In the data rows, 128 means zero.
What is the hidden score of each row? Scores go from 0 to 30, and 15 is about the middle. The score is a weighted sum of the row's numbers plus the product of two more (or one squared), each taken from its middle value.
154 147 167 130 148 112 143 92 129 155 122 79 103 170 178 142 199 61 75 154 86 96 127 171 186 192 175 163: 10
105 72 72 96 67 105 133 117 163 208 132 43 90 75 102 86 64 101 166 164 57 103 108 210 168 193 164 178: 21
201 167 149 138 99 67 79 59 69 158 208 112 165 127 150 114 73 57 77 231 173 90 80 145 132 93 102 86: 17
197 186 131 119 86 56 64 54 73 172 184 135 179 142 181 153 116 68 79 234 211 89 89 123 142 73 104 87: 24
125 102 122 131 157 110 154 142 68 129 81 95 139 102 138 101 108 162 150 177 207 149 141 127 106 68 99 92: 13
140 163 145 167 160 140 114 98 136 113 171 151 129 180 135 141 164 95 101 104 54 120 134 152 145 202 161 187: 11
225 198 150 112 97 96 72 75 96 144 143 187 170 162 162 174 131 112 76 115 201 149 139 131 147 94 115 124: 24
119 96 131 117 151 99 161 112 107 181 134 57 84 88 119 65 88 96 120 201 151 151 124 140 152 120 109 85: 11
123 128 121 87 102 126 101 132 169 170 65 154 83 163 151 175 200 156 100 123 190 111 106 88 96 109 125 114: 12
99 106 105 123 140 180 180 189 145 87 98 110 91 75 93 97 102 160 160 124 117 174 127 90 116 134 90 103: 14
128 121 145 100 115 147 162 184 112 133 60 166 109 104 97 179 115 198 190 80 172 93 148 116 149 142 171 163: 23
97 76 65 90 72 130 148 161 136 177 120 54 85 101 120 95 131 91 111 162 88 116 128 204 204 188 159 153: 10
115 133 128 142 140 157 78 127 166 76 90 212 172 180 144 199 201 198 135 71 148 131 118 41 60 98 109 107: 15
110 94 96 105 77 139 106 137 189 139 157 128 124 180 170 150 183 109 113 104 75 103 114 94 99 136 93 95: 16
78 98 100 142 86 105 128 163 111 112 86 111 147 68 86 94 75 177 180 118 160 180 138 120 78 82 87 93: 10
102 92 72 107 88 93 116 142 140 163 112 73 96 84 109 84 78 145 170 140 110 151 158 181 158 123 143 125: 11
172 206 185 144 160 140 91 95 119 98 65 158 87 127 130 163 165 171 130 121 180 110 127 89 105 86 113 118: 13
115 77 80 87 94 170 199 188 153 176 112 69 57 105 107 100 109 134 150 150 121 151 150 137 169 144 124 114: 17
162 179 204 150 148 67 84 62 94 150 72 114 110 111 129 172 117 167 150 168 231 137 141 127 138 63 138 115: 16
170 215 175 176 146 100 34 73 92 79 161 202 198 129 122 144 110 159 124 114 171 120 117 93 58 55 116 104: 11
98 96 92 124 106 163 117 145 197 118 117 136 112 136 138 122 185 134 133 39 53 160 145 142 121 189 147 181: 13
93 122 165 188 175 164 137 134 155 70 179 161 152 165 135 122 133 109 119 117 105 140 117 97 101 156 90 95: 16
128 152 174 135 192 152 121 117 143 130 154 197 120 163 149 179 133 117 79 137 147 71 104 77 120 100 116 117: 14
136 145 156 162 159 141 114 89 144 99 206 145 174 131 101 78 79 82 102 93 44 145 150 171 148 192 142 175: 17
110 116 160 146 183 136 153 122 149 109 147 134 129 176 158 142 176 121 116 106 85 141 167 166 140 165 155 158: 8
164 195 217 142 180 147 115 94 127 112 66 152 85 132 129 170 165 181 131 109 186 124 120 86 99 102 116 104: 13
132 170 169 189 193 148 114 93 142 73 165 158 156 174 156 143 158 121 118 116 100 122 115 79 95 144 90 105: 17
114 136 119 110 98 130 77 111 178 152 52 170 67 100 99 167 118 217 192 75 142 80 121 127 116 131 178 221: 28
157 157 152 164 149 60 67 66 81 105 184 139 203 97 107 68 72 96 115 181 133 114 96 123 88 79 105 85: 4
102 74 80 86 76 125 163 173 134 166 126 51 94 84 84 85 74 117 159 150 82 97 132 183 187 177 164 187: 12
160 173 136 120 132 108 90 90 134 136 207 122 137 118 111 98 86 75 80 142 93 160 169 150 161 174 129 108: 13
199 216 155 138 109 121 54 92 127 89 169 199 176 147 117 145 106 146 110 66 114 125 151 136 135 172 168 181: 18
114 141 114 133 109 109 100 121 159 120 58 161 125 117 119 145 142 196 161 44 131 119 128 119 119 123 170 206: 12
106 123 112 136 128 204 200 200 177 76 78 139 102 83 76 113 97 192 199 51 119 197 161 92 92 146 109 105: 29
124 111 120 113 137 150 184 186 117 116 83 159 116 188 196 208 230 142 86 103 153 73 129 141 137 136 181 201: 14
125 128 139 119 171 168 184 169 111 114 68 156 92 127 139 173 174 173 122 115 224 158 131 85 85 84 108 108: 15
110 129 151 147 173 156 177 119 139 129 106 98 62 97 97 104 118 155 160 122 111 173 135 96 146 162 94 71: 20
177 155 153 126 145 74 90 63 86 159 188 108 163 158 164 110 111 75 90 202 147 77 90 135 111 105 101 84: 16
95 68 76 123 54 100 125 138 120 180 128 59 122 61 71 46 59 140 181 149 81 138 137 198 172 181 144 152: 12
123 70 95 78 76 107 154 155 129 213 182 145 149 181 160 147 140 64 63 193 124 54 85 127 144 109 93 88: 8
108 70 101 120 129 148 200 164 129 126 124 72 87 100 103 91 126 103 128 122 52 94 117 150 172 192 166 202: 12
171 191 145 130 111 108 96 84 111 130 178 155 158 152 134 136 109 92 82 162 138 101 105 102 109 139 112 91: 11
181 192 147 92 96 114 107 94 153 158 170 167 123 140 133 162 123 96 62 118 97 74 92 134 156 178 192 206: 8
125 123 150 105 137 136 162 163 77 146 128 181 155 222 189 206 192 117 88 139 192 46 82 106 97 63 119 104: 17
114 105 95 130 105 157 122 162 188 104 165 182 150 169 121 116 133 125 110 83 78 113 117 86 91 157 97 108: 18
103 67 41 47 70 106 156 155 143 208 129 24 91 99 153 75 114 74 116 184 93 126 147 205 182 181 152 129: 15
143 153 191 168 180 95 110 98 97 125 145 191 173 149 146 158 119 134 100 170 191 61 107 74 98 63 115 119: 11
120 91 80 76 81 95 103 106 153 203 85 85 90 95 100 115 98 139 183 142 115 73 97 139 155 155 163 192: 20
128 76 90 91 96 97 180 163 83 190 167 125 166 179 189 141 143 49 60 198 182 68 90 131 134 56 113 81: 11
184 215 182 152 133 90 69 68 79 101 77 140 113 117 106 150 151 169 145 133 195 153 137 114 97 89 132 110: 9
133 116 122 127 137 158 175 183 113 123 78 167 127 203 196 221 229 147 102 89 165 75 120 142 114 125 176 200: 16
175 165 93 115 99 107 98 66 107 126 207 116 171 142 137 82 103 60 83 184 117 173 144 149 141 139 110 77: 10
111 114 121 108 87 138 97 124 199 157 85 124 67 97 83 117 109 179 168 88 137 180 156 121 116 148 111 119: 12
111 92 96 102 70 124 101 110 157 164 90 105 97 90 111 110 91 152 168 131 115 104 107 139 148 160 172 183: 27
112 96 113 115 148 159 173 141 130 140 188 124 142 158 163 110 139 76 83 160 97 106 86 119 114 135 101 95: 14
116 127 165 169 194 95 112 109 85 83 82 118 148 70 104 101 86 215 208 110 170 191 177 151 123 77 111 126: 15
113 107 124 117 128 102 144 155 60 132 89 98 161 86 111 115 76 149 192 155 192 176 145 150 131 54 113 100: 15
122 143 138 137 167 178 158 171 113 78 55 169 100 128 124 189 158 195 143 75 193 166 165 85 88 82 119 113: 16
112 100 96 89 73 144 136 164 173 180 99 103 77 123 115 152 148 122 107 120 82 97 119 165 168 194 180 184: 8
125 83 105 89 108 133 176 169 91 173 133 117 138 197 221 168 210 74 66 150 142 75 101 159 157 120 175 200: 20
116 107 103 138 125 175 168 205 155 82 98 137 109 169 148 184 213 145 115 53 88 129 151 121 133 170 159 183: 18
178 173 148 107 116 78 102 76 104 165 197 121 155 160 155 117 128 55 61 145 110 100 127 190 202 174 167 144: 14
122 150 156 177 205 155 107 108 122 71 178 175 184 157 119 112 123 123 114 105 130 183 132 92 94 118 111 104: 23
178 196 141 145 138 179 106 89 175 67 192 179 132 114 89 110 93 123 120 96 73 143 132 71 100 167 90 104: 18
115 102 135 122 167 149 165 139 120 153 103 85 82 89 106 102 127 140 137 119 90 84 102 142 172 186 161 207: 15
100 114 119 130 118 157 181 195 124 114 92 109 100 76 94 115 103 177 174 91 117 184 166 128 133 130 134 129: 18
92 97 101 131 141 128 164 147 105 139 131 91 124 150 192 140 179 78 96 135 106 129 145 165 177 158 175 174: 19
104 106 96 152 120 101 103 161 105 75 163 164 225 154 130 147 136 134 137 120 171 148 118 95 83 65 72 84: 28
93 106 97 108 117 169 168 184 178 118 172 165 145 113 87 129 104 116 119 108 80 91 100 87 106 145 109 87: 16
97 115 136 152 173 165 151 140 156 82 184 158 157 141 116 96 115 118 112 71 60 189 171 155 130 189 143 146: 19
166 232 210 187 171 157 53 81 126 42 82 190 121 161 138 175 221 186 140 60 144 128 118 61 78 91 111 103: 15
109 94 95 112 78 89 101 124 131 160 109 90 120 77 93 86 63 151 199 130 107 98 122 153 154 133 169 208: 17
101 108 112 174 111 71 44 74 112 123 160 161 231 165 144 129 132 130 125 130 126 116 112 89 59 57 100 94: 10
122 124 156 103 164 144 160 123 126 162 164 131 130 196 198 175 183 67 71 136 107 99 131 170 177 174 155 166: 17
106 123 128 172 173 113 108 83 98 72 117 94 162 123 147 124 159 109 124 148 142 174 127 130 90 91 116 81: 11
166 185 143 142 125 144 83 84 124 106 91 100 94 90 85 90 98 168 190 134 100 109 101 95 110 134 108 93: 21
127 115 129 114 155 115 188 151 97 130 162 170 198 157 150 160 138 105 82 175 202 64 80 91 100 63 91 102: 14
120 77 75 76 72 62 127 127 99 205 117 79 102 93 133 103 87 127 159 166 162 119 139 198 154 116 162 135: 16
168 169 125 113 122 95 93 75 109 169 186 101 126 178 188 129 177 61 77 194 142 153 135 143 165 126 104 85: 17
109 102 106 145 156 120 126 101 118 104 139 39 100 79 102 58 117 90 126 186 97 156 111 135 132 146 90 75: 10
102 96 95 132 98 107 117 157 95 121 119 111 175 177 171 145 190 104 114 97 144 163 160 167 121 102 150 138: 15
168 174 160 191 139 67 36 54 77 81 165 134 197 159 150 118 146 114 123 104 107 176 140 170 123 127 144 147: 12
197 205 178 139 137 164 91 98 148 84 137 175 141 187 143 183 182 137 115 46 120 195 168 108 109 146 121 114: 26
110 71 62 81 51 74 88 85 156 219 153 84 138 175 201 137 174 32 75 220 143 72 99 155 149 99 107 75: 22
128 156 162 169 196 108 73 86 91 78 85 121 130 77 98 114 104 196 186 122 182 159 119 97 104 70 103 108: 18
149 157 171 125 159 122 137 97 128 142 178 150 128 139 117 135 114 83 61 182 133 64 93 111 136 121 106 94: 5
134 145 177 143 166 120 136 108 122 146 76 118 75 116 122 150 118 165 137 166 209 134 147 95 127 88 132 112: 15
108 96 102 127 106 128 166 170 157 121 102 100 75 73 53 93 72 168 201 124 94 204 168 124 136 155 116 103: 16
123 128 128 143 110 115 73 128 158 125 121 195 150 183 178 184 197 155 122 106 166 88 103 73 66 76 117 110: 18
118 96 117 139 157 100 139 115 103 157 221 104 178 121 135 72 66 48 74 176 120 197 140 179 159 132 100 97: 19
123 156 182 162 176 129 128 106 132 100 129 160 137 199 174 178 184 123 92 138 153 132 118 101 112 98 112 100: 12
189 197 162 143 116 69 39 46 61 127 115 145 169 190 208 173 197 100 93 128 167 86 114 140 130 98 174 200: 26
109 117 120 116 125 166 182 173 122 111 111 138 132 186 172 168 208 112 99 136 128 90 110 96 97 112 110 106: 12
137 128 139 122 156 147 164 126 138 135 129 111 105 197 203 168 200 66 75 128 105 111 140 161 179 178 171 158: 16
118 103 99 99 87 137 161 180 120 151 94 102 98 95 114 109 85 164 180 131 154 166 159 152 153 107 147 106: 16
123 140 167 152 180 151 150 140 106 108 51 161 129 112 112 160 107 213 209 84 158 106 113 127 128 114 171 181: 20
118 158 157 181 190 136 99 83 120 93 191 153 199 110 91 92 83 103 121 129 104 120 112 98 93 123 89 94: 17
164 216 216 204 205 140 79 87 120 18 58 193 120 82 60 153 117 241 196 27 169 190 162 34 49 70 111 107: 27
172 214 198 158 155 131 99 95 131 99 121 208 150 209 170 197 190 144 101 63 141 135 160 119 143 135 158 159: 17
112 78 96 112 62 89 70 100 124 194 119 61 119 69 96 72 54 133 187 147 109 126 102 187 161 144 149 158: 21
104 82 107 140 127 110 149 155 80 95 179 137 198 89 93 104 69 100 110 144 134 99 111 113 80 63 92 92: 14
111 83 83 109 87 129 161 186 129 122 120 74 101 61 78 47 63 140 187 124 88 160 167 178 157 144 142 137: 13
111 112 143 132 166 156 158 140 129 102 165 159 153 170 163 141 159 111 106 122 146 126 111 105 107 105 105 86: 17
77 71 76 133 100 159 150 173 169 99 125 79 118 47 66 42 47 152 212 107 78 224 187 142 123 142 103 87: 19
117 101 112 129 139 108 160 115 86 143 205 108 176 150 171 105 109 50 85 204 117 90 90 126 127 113 106 81: 16
130 127 145 130 170 165 172 131 143 139 160 170 150 203 197 187 170 102 87 129 121 133 154 156 157 188 166 146: 18
94 110 92 155 115 180 159 193 158 64 158 180 183 162 158 128 128 137 124 66 67 145 142 123 102 188 165 196: 15
133 118 104 92 81 107 129 150 138 181 156 186 167 169 164 181 135 119 84 155 173 53 87 76 115 60 116 93: 13
117 90 117 112 152 107 160 125 89 149 118 54 130 90 126 95 122 85 125 180 157 176 142 177 149 109 120 96: 9
175 207 161 144 150 76 55 65 77 121 76 132 118 125 137 153 151 175 131 156 223 113 106 85 92 49 116 100: 18
190 220 185 174 184 151 69 102 151 27 72 165 105 90 60 126 101 227 215 14 82 126 140 100 100 167 195 223: 16
148 151 205 130 180 137 135 110 131 114 137 166 108 202 180 202 212 117 94 89 129 168 178 123 162 150 146 142: 17
151 185 153 151 125 64 59 48 67 99 182 149 209 147 130 121 117 85 113 142 139 176 169 163 125 117 142 124: 9
183 162 167 139 122 73 89 86 83 194 193 111 165 165 173 128 135 30 70 172 125 93 131 206 195 144 159 142: 13
107 102 97 126 66 103 129 139 115 129 89 93 126 77 101 108 99 157 169 124 175 187 165 121 108 75 121 90: 15
125 90 106 98 109 96 160 113 83 180 112 53 116 87 141 98 111 99 130 192 162 137 153 199 172 108 123 113: 10
129 165 165 186 166 96 86 76 111 90 188 153 191 119 130 112 110 100 118 153 133 102 123 114 95 95 77 101: 10
125 119 111 125 102 114 87 127 127 120 77 135 135 95 88 128 114 187 173 71 131 119 120 144 94 120 169 200: 9
163 148 89 148 104 73 59 64 95 105 142 26 118 56 65 17 45 123 189 166 62 112 97 149 114 138 77 89: 12
191 171 140 135 122 83 60 52 87 117 192 144 198 116 134 111 86 80 105 189 160 103 118 138 114 82 88 101: 10
151 162 181 108 170 165 138 113 168 158 155 158 85 208 191 160 194 89 56 174 144 83 101 111 128 172 111 84: 25
168 199 205 162 182 119 87 89 84 111 142 227 166 135 129 173 129 143 92 122 176 63 105 80 96 67 108 113: 11
171 223 177 149 138 126 70 95 140 68 159 218 165 165 133 169 122 158 113 66 129 194 183 110 105 115 137 122: 12
177 188 154 134 103 46 49 49 64 142 189 144 196 158 172 130 130 75 79 184 184 147 117 118 121 88 113 89: 14
128 91 84 110 56 117 101 113 161 170 106 89 95 84 83 88 69 139 192 126 65 102 119 159 161 194 162 195: 17
141 165 161 153 180 168 120 101 158 101 177 157 115 114 81 111 84 104 97 106 65 104 103 112 104 168 96 87: 8
181 217 186 157 129 111 68 88 145 78 70 143 80 93 77 134 97 210 195 76 113 106 110 42 81 98 93 103: 14
164 189 150 155 97 98 70 62 117 94 177 145 169 161 143 117 125 110 96 115 115 198 151 143 127 161 111 119: 12
99 91 96 121 133 137 184 156 116 128 192 139 188 116 128 93 94 85 90 151 114 97 98 114 116 120 84 90: 17
131 90 66 72 56 131 163 164 147 211 117 72 55 102 117 102 98 127 137 174 146 150 127 140 158 126 95 103: 15
136 130 135 138 150 71 112 81 112 168 160 83 138 171 221 134 179 45 65 229 157 113 113 129 172 106 99 81: 22
107 73 49 72 69 113 151 175 145 208 125 48 93 90 115 94 77 105 164 171 109 127 140 190 184 150 134 142: 15
149 223 222 148 182 126 89 102 120 101 53 167 105 119 135 190 130 206 168 100 215 155 144 76 102 83 118 120: 22
127 106 135 110 143 144 161 125 127 171 208 133 131 140 153 123 114 62 72 178 99 81 87 124 147 130 105 76: 14
126 100 105 95 77 69 90 104 133 202 152 133 157 198 217 159 182 79 73 184 173 59 86 130 128 84 116 91: 22
102 102 83 157 113 149 112 131 178 120 178 160 175 155 131 135 139 117 124 95 86 135 118 87 104 115 84 97: 25
104 121 117 105 101 119 97 115 162 127 104 166 145 185 170 206 208 142 120 102 151 71 93 79 90 77 109 104: 17
120 95 123 117 103 145 163 195 172 114 161 161 144 183 159 158 176 109 108 92 87 125 149 147 144 181 160 189: 14
193 219 167 186 148 98 54 63 82 44 122 190 169 180 162 184 185 166 137 74 155 205 188 93 98 117 117 117: 21
120 114 130 176 167 159 125 89 132 106 120 61 110 79 86 54 108 108 133 158 90 180 128 126 111 147 96 99: 8
191 214 186 138 143 117 86 77 104 110 166 182 149 126 127 159 119 121 89 139 176 78 103 83 102 87 126 95: 13
121 91 83 100 80 118 116 133 146 195 190 156 184 154 138 131 109 104 88 157 121 70 94 111 119 141 103 100: 14
177 219 180 154 182 112 70 84 99 81 62 168 93 122 115 169 172 182 143 111 233 114 108 71 79 74 116 119: 15
112 147 179 162 190 156 149 153 127 81 60 168 106 95 107 150 119 214 188 92 182 153 135 83 62 78 118 103: 13
130 153 171 120 176 162 158 130 157 135 99 126 86 112 104 139 138 147 123 88 93 89 91 126 134 173 165 209: 9
105 125 115 112 77 129 109 136 146 166 68 163 105 122 133 188 158 168 128 124 190 154 142 102 107 85 102 118: 11
92 83 73 110 85 123 70 90 187 160 120 63 107 82 84 44 92 117 162 149 88 194 156 141 131 157 102 81: 9
123 132 145 127 148 153 179 162 149 134 161 179 139 178 175 172 147 108 85 141 151 133 117 99 125 119 119 117: 14
103 96 101 100 99 183 172 190 185 140 107 112 70 93 90 115 95 158 177 99 89 168 145 153 164 200 141 142: 17
115 97 96 123 128 152 189 187 126 122 98 99 90 117 134 144 151 112 115 116 110 93 103 148 138 169 175 198: 12
193 203 187 133 149 108 103 81 122 125 97 154 123 200 192 198 232 128 92 139 197 114 123 88 107 98 115 109: 14
148 144 157 141 169 129 120 98 138 131 143 114 112 200 174 159 190 93 88 153 150 138 108 112 131 138 99 91: 17
94 102 117 158 163 163 134 112 114 78 119 71 126 54 46 32 45 145 224 119 81 219 157 145 111 148 108 82: 16
117 99 110 114 128 102 160 150 54 159 180 131 220 139 169 153 102 82 91 157 161 71 78 166 142 97 165 211: 16
113 111 107 106 161 207 206 159 183 119 90 115 54 97 101 116 105 145 176 82 64 135 155 151 169 211 179 151: 16
124 120 130 139 137 133 175 190 92 117 151 202 181 170 146 163 147 152 101 123 185 71 92 84 83 60 127 103: 18
171 196 156 148 150 134 102 104 147 102 180 156 135 107 97 97 87 114 101 104 100 108 110 96 95 139 100 100: 14
104 61 76 58 59 106 189 181 113 202 124 45 86 92 111 96 82 89 150 188 137 155 146 194 179 130 127 102: 10
120 105 155 124 151 156 196 184 106 120 83 127 70 110 70 135 106 169 172 86 118 98 111 104 135 147 183 215: 17
132 133 156 149 172 124 123 96 112 145 208 133 172 135 128 100 102 70 81 133 60 129 139 179 175 177 167 167: 12
101 102 92 117 131 201 204 206 186 87 98 109 87 98 81 116 144 145 132 44 21 128 137 129 145 224 158 221: 18
121 124 162 146 192 162 149 138 126 107 82 116 78 87 98 123 99 161 164 129 138 177 133 108 110 130 120 98: 13
116 119 146 160 172 117 145 101 116 86 190 144 183 118 127 103 84 92 109 148 105 114 105 106 107 113 109 101: 10
103 103 105 129 101 120 141 167 150 110 145 155 145 184 188 164 198 127 98 79 110 118 133 128 144 146 150 191: 16
125 111 146 113 151 175 192 153 129 137 95 109 56 118 124 164 146 139 124 119 143 158 128 100 145 134 114 118: 17
113 92 99 82 59 105 111 136 127 184 169 150 163 188 189 151 160 94 89 157 141 61 89 111 110 84 108 95: 19
98 96 107 139 163 132 156 104 118 129 201 90 164 101 101 53 78 43 86 166 89 100 109 122 143 128 104 79: 19
93 90 90 128 86 128 103 138 187 116 113 100 94 79 65 76 80 172 210 81 53 152 165 164 132 191 159 189: 11
110 134 129 130 157 165 175 180 114 86 70 158 109 103 86 140 112 205 205 87 154 180 155 98 82 91 120 115: 14
178 174 176 112 142 119 119 91 122 141 200 136 142 148 154 137 104 77 68 144 102 117 132 160 181 173 173 158: 12
128 77 60 53 60 75 115 114 131 235 118 47 110 87 122 81 92 113 163 195 111 75 100 192 192 116 150 185: 17
104 155 174 147 178 205 168 187 135 40 49 174 101 94 85 163 137 235 188 39 149 201 170 96 86 119 127 145: 14
95 61 78 92 82 134 197 172 119 172 159 45 124 162 166 123 179 36 84 168 78 110 131 199 194 198 146 162: 12
136 137 144 146 177 144 159 135 88 116 67 134 93 119 127 153 128 178 164 114 156 59 118 126 130 106 171 207: 21
177 152 166 115 169 114 115 88 113 135 90 106 75 103 122 121 119 129 148 149 168 156 133 132 146 116 122 99: 14
122 107 108 85 78 112 157 189 104 169 118 138 155 205 209 191 204 108 93 158 176 70 97 148 163 117 169 187: 22
122 119 115 107 94 143 98 119 203 120 96 137 100 76 67 101 91 189 191 55 64 142 141 125 120 197 168 191: 11
126 100 106 96 104 190 199 200 171 142 149 155 94 200 195 179 189 90 75 116 131 158 173 116 145 163 135 118: 17
176 192 159 168 130 93 72 59 93 93 156 174 179 172 149 158 144 139 115 100 143 186 175 125 117 123 115 108: 18
128 107 106 88 108 171 180 198 164 164 96 112 73 135 125 169 190 108 90 122 109 115 133 153 169 176 160 176: 9
85 75 66 115 88 130 109 107 191 164 116 74 96 68 81 54 71 139 190 115 43 120 134 171 142 213 159 182: 15
87 97 109 157 110 107 110 147 98 98 90 97 158 61 82 88 70 193 214 104 130 154 168 177 121 130 134 153: 13
108 112 127 166 150 144 149 180 111 61 153 195 219 161 134 142 147 155 132 118 166 115 110 83 65 72 109 106: 19
118 89 78 74 63 98 140 147 117 193 108 66 105 95 120 105 94 133 163 175 135 127 125 178 170 115 158 122: 16
177 208 140 140 125 166 93 101 151 78 108 132 88 165 134 161 208 140 109 54 60 118 123 113 129 189 152 229: 13
125 102 122 121 135 141 176 147 112 155 172 149 148 180 182 158 149 85 73 163 155 160 164 143 164 100 125 110: 15
110 81 98 105 82 81 101 145 109 154 171 146 203 108 115 124 82 95 94 149 136 87 94 107 100 78 96 86: 12
89 120 131 173 172 120 107 122 75 64 80 118 161 84 111 99 117 183 166 122 181 174 129 95 62 62 108 101: 12
155 151 170 157 162 137 83 92 127 124 139 119 138 187 194 153 193 105 91 182 161 129 103 119 119 103 105 96: 28
96 89 108 111 112 154 154 173 146 119 101 89 83 70 59 73 78 149 189 99 61 161 172 164 147 184 137 146: 11
110 102 112 102 84 134 152 169 118 152 88 110 118 91 120 161 119 173 154 122 146 87 102 146 130 140 180 216: 23
97 87 72 129 100 172 159 191 181 93 204 149 175 128 109 84 109 95 115 98 49 138 125 108 112 167 90 105: 28
108 95 80 91 79 154 161 185 165 160 110 77 85 89 118 85 81 127 148 143 79 95 104 157 170 185 166 203: 21
113 123 115 129 119 188 178 188 171 98 90 141 80 101 73 111 92 199 189 66 112 195 154 94 100 121 108 123: 20
113 98 99 101 106 162 161 175 204 149 87 115 48 94 104 143 115 154 145 90 104 180 161 124 156 174 145 107: 15
117 114 127 124 121 144 169 191 138 91 75 139 125 84 79 118 97 202 207 79 134 178 171 123 105 106 116 99: 22
107 104 92 108 88 101 93 108 140 192 168 170 159 134 146 123 122 86 91 147 147 53 95 95 107 113 101 103: 14
155 183 145 147 152 134 78 75 153 106 187 134 159 153 148 101 117 102 106 106 61 192 169 156 157 187 136 133: 13
101 88 70 91 88 167 192 190 153 172 107 89 46 102 91 100 83 121 178 139 88 146 166 187 186 169 153 118: 13
122 142 140 153 156 94 103 88 86 136 181 103 181 167 196 119 145 78 96 145 112 127 128 170 170 155 163 156: 23
100 72 59 107 74 134 122 133 185 161 124 70 86 63 66 48 60 141 178 109 50 123 122 175 156 185 154 187: 10
173 173 109 128 72 67 71 51 91 126 160 105 169 182 187 120 168 63 99 150 136 191 186 180 136 142 126 103: 11
115 83 80 66 76 133 181 196 144 157 196 134 130 138 121 101 91 84 78 158 106 77 77 122 135 125 105 104: 9
161 196 173 174 145 100 76 75 116 94 185 159 171 136 115 121 112 110 103 92 94 129 143 146 146 163 169 175: 16
116 121 121 164 177 176 165 156 163 45 101 132 110 68 67 104 103 189 183 72 106 220 168 98 101 140 110 98: 28
152 172 124 146 119 80 99 68 127 101 213 88 171 83 78 30 52 60 111 169 75 136 103 144 115 142 88 73: 7
111 145 160 164 168 186 157 194 144 47 55 173 97 104 87 151 136 218 163 72 162 172 140 53 61 85 114 117: 12
169 177 134 145 101 122 59 68 125 108 188 129 175 149 145 93 124 88 107 130 94 200 168 154 141 141 117 101: 13
159 191 168 148 164 104 80 73 116 109 128 159 147 190 173 147 178 118 104 127 159 160 144 109 98 115 109 124: 11
162 165 164 127 167 127 113 93 131 133 138 138 125 197 195 172 208 101 86 167 150 102 103 90 114 113 109 92: 21
184 200 167 130 132 107 73 83 109 140 144 171 138 139 135 172 123 101 76 166 181 73 82 91 126 101 112 100: 13
174 182 139 119 96 77 110 77 107 165 192 125 149 133 144 116 93 63 72 202 138 67 78 124 146 88 111 91: 9
108 122 123 140 126 160 165 188 136 85 78 154 114 130 107 151 173 166 138 62 118 143 132 140 119 131 165 173: 13
